(in the rows, 128 means zero)
One turn moves each row of this set onto another row. After a few examples, where does it send each row asked below?
z894: | 140 | 145 | 149 | 138 | 139 | 142 | 125 | 111 | 132 | 136 | 162 | 135 | 126 | 141 | 126 | 120 | 133 | 128 | 152 | 126 | 123 | 122 | 134 |
z226: | 126 | 146 | 143 | 122 | 128 | 131 | 112 |  96 | 142 | 131 | 157 |  95 | 112 | 143 | 132 | 117 | 134 | 120 | 129 | 135 | 123 | 136 | 126 |
z517: | 129 | 148 | 151 | 124 | 125 | 126 | 124 | 105 | 151 | 131 | 155 |  98 | 118 | 136 | 126 | 118 | 138 | 116 | 134 | 139 | 114 | 120 | 123 |
z401: | 136 | 149 | 162 | 132 | 129 | 112 | 120 | 112 | 124 | 135 | 147 | 115 | 142 | 132 | 140 | 109 | 138 | 134 | 150 | 129 | 112 | 127 | 122 |
z826: | 129 | 137 | 136 | 149 | 128 | 106 | 142 | 122 | 121 | 138 | 147 | 122 | 127 | 138 | 133 | 114 | 139 | 139 | 144 | 126 | 136 | 119 | 132 |
z603: | 117 | 143 | 150 | 126 | 129 | 115 | 122 | 125 | 145 | 115 | 164 | 118 | 118 | 149 | 142 | 123 | 147 | 158 | 139 | 119 | 121 | 139 | 147 |
z743: | 132 | 137 | 140 | 137 | 126 | 121 | 125 | 108 | 144 | 137 | 155 | 128 | 121 | 110 | 141 | 109 | 135 | 147 | 132 | 142 | 129 | 122 | 136 |
z667: | 117 | 139 | 151 | 133 | 115 | 126 | 117 | 118 | 132 | 134 | 163 | 116 | 130 | 140 | 139 | 106 | 134 | 163 | 146 | 139 | 136 | 133 | 148 |
z902: | 134 | 141 | 135 | 126 | 123 | 113 | 125 | 107 | 135 | 117 | 142 | 100 | 129 | 133 | 150 |  93 | 131 | 146 | 128 | 134 | 120 | 137 | 130 |
z441: | 138 | 133 | 151 | 134 | 137 | 127 | 119 | 126 | 143 | 145 | 149 | 101 | 119 | 156 | 137 | 120 | 134 | 134 | 120 | 145 | 129 | 135 | 131 |
z467: | 126 | 148 | 140 | 130 | 137 | 119 | 108 | 121 | 153 | 131 | 158 | 117 | 136 | 155 | 137 | 133 | 134 | 158 | 131 | 132 | 121 | 121 | 127 |
z465: | 124 | 154 | 144 | 116 | 148 | 122 | 115 | 108 | 119 | 114 | 150 | 117 | 114 | 139 | 132 | 108 | 124 | 133 | 146 | 123 | 121 | 126 | 122 |
z519: | 132 | 136 | 148 | 136 | 134 | 127 | 108 | 110 | 129 | 128 | 145 | 121 | 114 | 122 | 138 | 113 | 133 | 144 | 148 | 131 | 145 | 138 | 122 |
z696: | 134 | 143 | 153 | 131 | 138 | 134 | 124 | 127 | 135 | 143 | 157 | 104 | 120 | 159 | 129 | 120 | 143 | 136 | 121 | 144 | 128 | 136 | 123 |
z789: | 127 | 160 | 136 | 125 | 121 | 120 | 105 | 123 | 134 | 128 | 141 | 123 | 136 | 139 | 133 | 113 | 142 | 150 | 134 | 129 | 137 | 145 | 141 |
z134: | 123 | 142 | 140 | 146 | 122 | 109 | 137 | 135 | 142 | 132 | 144 | 115 | 112 | 151 | 137 | 108 | 128 | 136 | 136 | 124 | 107 | 139 | 137 |
z975: | 135 | 136 | 147 | 124 | 120 | 126 | 114 | 101 | 150 | 139 | 164 | 102 | 109 | 142 | 126 | 115 | 135 | 122 | 140 | 137 | 121 | 124 | 126 |
z364: | 116 | 137 | 153 | 127 | 131 | 129 | 118 | 120 | 146 | 120 | 165 | 116 | 129 | 149 | 131 | 106 | 125 | 143 | 145 | 139 | 115 | 107 | 148 |
z763: | 122 | 162 | 132 | 138 | 139 | 131 | 120 | 102 | 128 | 130 | 156 | 129 | 126 | 127 | 136 | 109 | 134 | 145 | 133 | 141 | 132 | 129 | 115 |
z114: | 137 | 136 | 122 | 132 | 133 | 142 | 130 | 105 | 143 | 117 | 157 | 119 | 113 | 141 | 135 | 103 | 126 | 140 | 131 | 132 | 130 | 132 | 143 |
z431: | 119 | 147 | 133 | 145 | 134 | 110 | 142 | 116 | 118 | 124 | 142 | 121 | 131 | 140 | 138 | 109 | 139 | 137 | 128 | 118 | 134 | 128 | 133 |
z889: | 139 | 142 | 133 | 126 | 123 | 119 | 121 | 111 | 122 | 127 | 171 | 128 | 118 | 147 | 146 |  97 | 141 | 133 | 148 | 137 | 117 | 134 | 131 |
z254: | 135 | 129 | 152 | 116 | 135 | 113 | 121 | 114 | 134 | 122 | 148 | 114 | 110 | 121 | 137 | 108 | 125 | 135 | 145 | 124 | 119 | 120 | 142 |
z976: | 113 | 146 | 148 | 139 | 136 | 109 | 118 | 122 | 150 | 122 | 165 | 122 | 130 | 154 | 145 | 125 | 136 | 154 | 142 | 128 | 110 | 123 | 141 |
z356: | 129 | 138 | 138 | 148 | 127 | 105 | 144 | 122 | 126 | 133 | 149 | 127 | 126 | 138 | 133 | 107 | 141 | 139 | 140 | 119 | 132 | 116 | 133 |
z853: | 120 | 134 | 148 | 126 | 132 | 125 | 115 | 121 | 145 | 132 | 173 | 116 | 128 | 150 | 143 | 134 | 139 | 159 | 133 | 133 | 124 | 127 | 143 |
z296: | 131 | 142 | 150 | 123 | 123 | 127 | 120 | 104 | 148 | 133 | 164 | 103 | 107 | 144 | 130 | 117 | 134 | 115 | 143 | 138 | 121 | 125 | 128 |
z131: | 125 | 158 | 139 | 119 | 136 | 123 | 106 | 125 | 147 | 114 | 143 | 123 | 136 | 148 | 125 | 113 | 133 | 131 | 133 | 129 | 116 | 120 | 140 |
z638: | 123 | 144 | 128 | 146 | 131 | 109 | 144 | 119 | 119 | 129 | 139 | 115 | 131 | 137 | 135 | 112 | 140 | 140 | 131 | 126 | 137 | 126 | 131 |
z70: | 125 | 136 | 135 | 146 | 129 | 108 | 137 | 116 | 120 | 128 | 147 | 122 | 118 | 147 | 142 | 106 | 131 | 138 | 141 | 117 | 142 | 129 | 137 |
z995: | 126 | 138 | 127 | 145 | 129 | 110 | 139 | 118 | 116 | 131 | 149 | 120 | 119 | 144 | 139 | 111 | 135 | 139 | 141 | 125 | 143 | 131 | 136 |
z66: | 122 | 156 | 142 | 129 | 135 | 108 | 115 | 125 | 153 | 113 | 150 | 119 | 127 | 154 | 136 | 122 | 141 | 157 | 137 | 118 | 118 | 132 | 132 |
z812: | 142 | 144 | 143 | 130 | 132 | 127 | 128 | 126 | 146 | 148 | 157 | 108 | 117 | 157 | 130 | 115 | 139 | 138 | 117 | 147 | 126 | 131 | 129 |
z773: | 135 | 143 | 152 | 137 | 140 | 135 | 130 | 106 | 145 | 126 | 132 | 106 | 136 | 127 | 130 | 116 | 124 | 141 | 132 | 123 | 125 | 125 | 133 |
z532: | 115 | 141 | 149 | 148 | 128 | 117 | 134 | 136 | 131 | 127 | 144 | 111 | 116 | 153 | 136 | 112 | 132 | 133 | 140 | 122 | 109 | 143 | 131 |
z421: | 123 | 153 | 155 | 109 | 125 | 130 | 117 | 118 | 139 | 120 | 154 | 113 | 119 | 146 | 130 | 111 | 128 | 145 | 140 | 121 | 130 | 135 | 157 |
z12: | 126 | 149 | 142 | 120 | 126 | 129 | 121 | 101 | 146 | 124 | 156 |  96 | 110 | 143 | 132 | 115 | 135 | 116 | 130 | 138 | 121 | 132 | 127 |
z408: | 119 | 152 | 141 | 143 | 124 | 118 | 142 | 135 | 134 | 130 | 152 | 118 | 114 | 154 | 130 | 108 | 136 | 138 | 136 | 123 | 107 | 140 | 130 |
z953: | 120 | 143 | 134 | 143 | 127 | 119 | 105 | 125 | 140 | 127 | 152 | 125 | 146 | 142 | 132 | 108 | 138 | 149 | 140 | 147 | 122 | 117 | 131 |
z350: | 129 | 147 | 146 | 124 | 126 | 129 | 120 | 101 | 147 | 135 | 158 | 100 | 122 | 135 | 122 | 117 | 144 | 121 | 127 | 138 | 113 | 123 | 122 |
z156: | 129 | 145 | 141 | 117 | 130 | 124 | 112 | 124 | 147 | 124 | 157 | 114 | 126 | 150 | 134 | 132 | 144 | 162 | 128 | 123 | 131 | 137 | 133 |
z285: | 125 | 154 | 136 | 118 | 140 | 117 | 132 | 106 | 133 | 124 | 161 | 123 | 120 | 126 | 135 | 103 | 126 | 136 | 131 | 134 | 106 | 111 | 137 |

z532 goes to z696
z638 goes to z517
Now find these:
z431 goes to z350
z976 goes to z853
z889 goes to z114
z763 goes to z285
z421 goes to z789

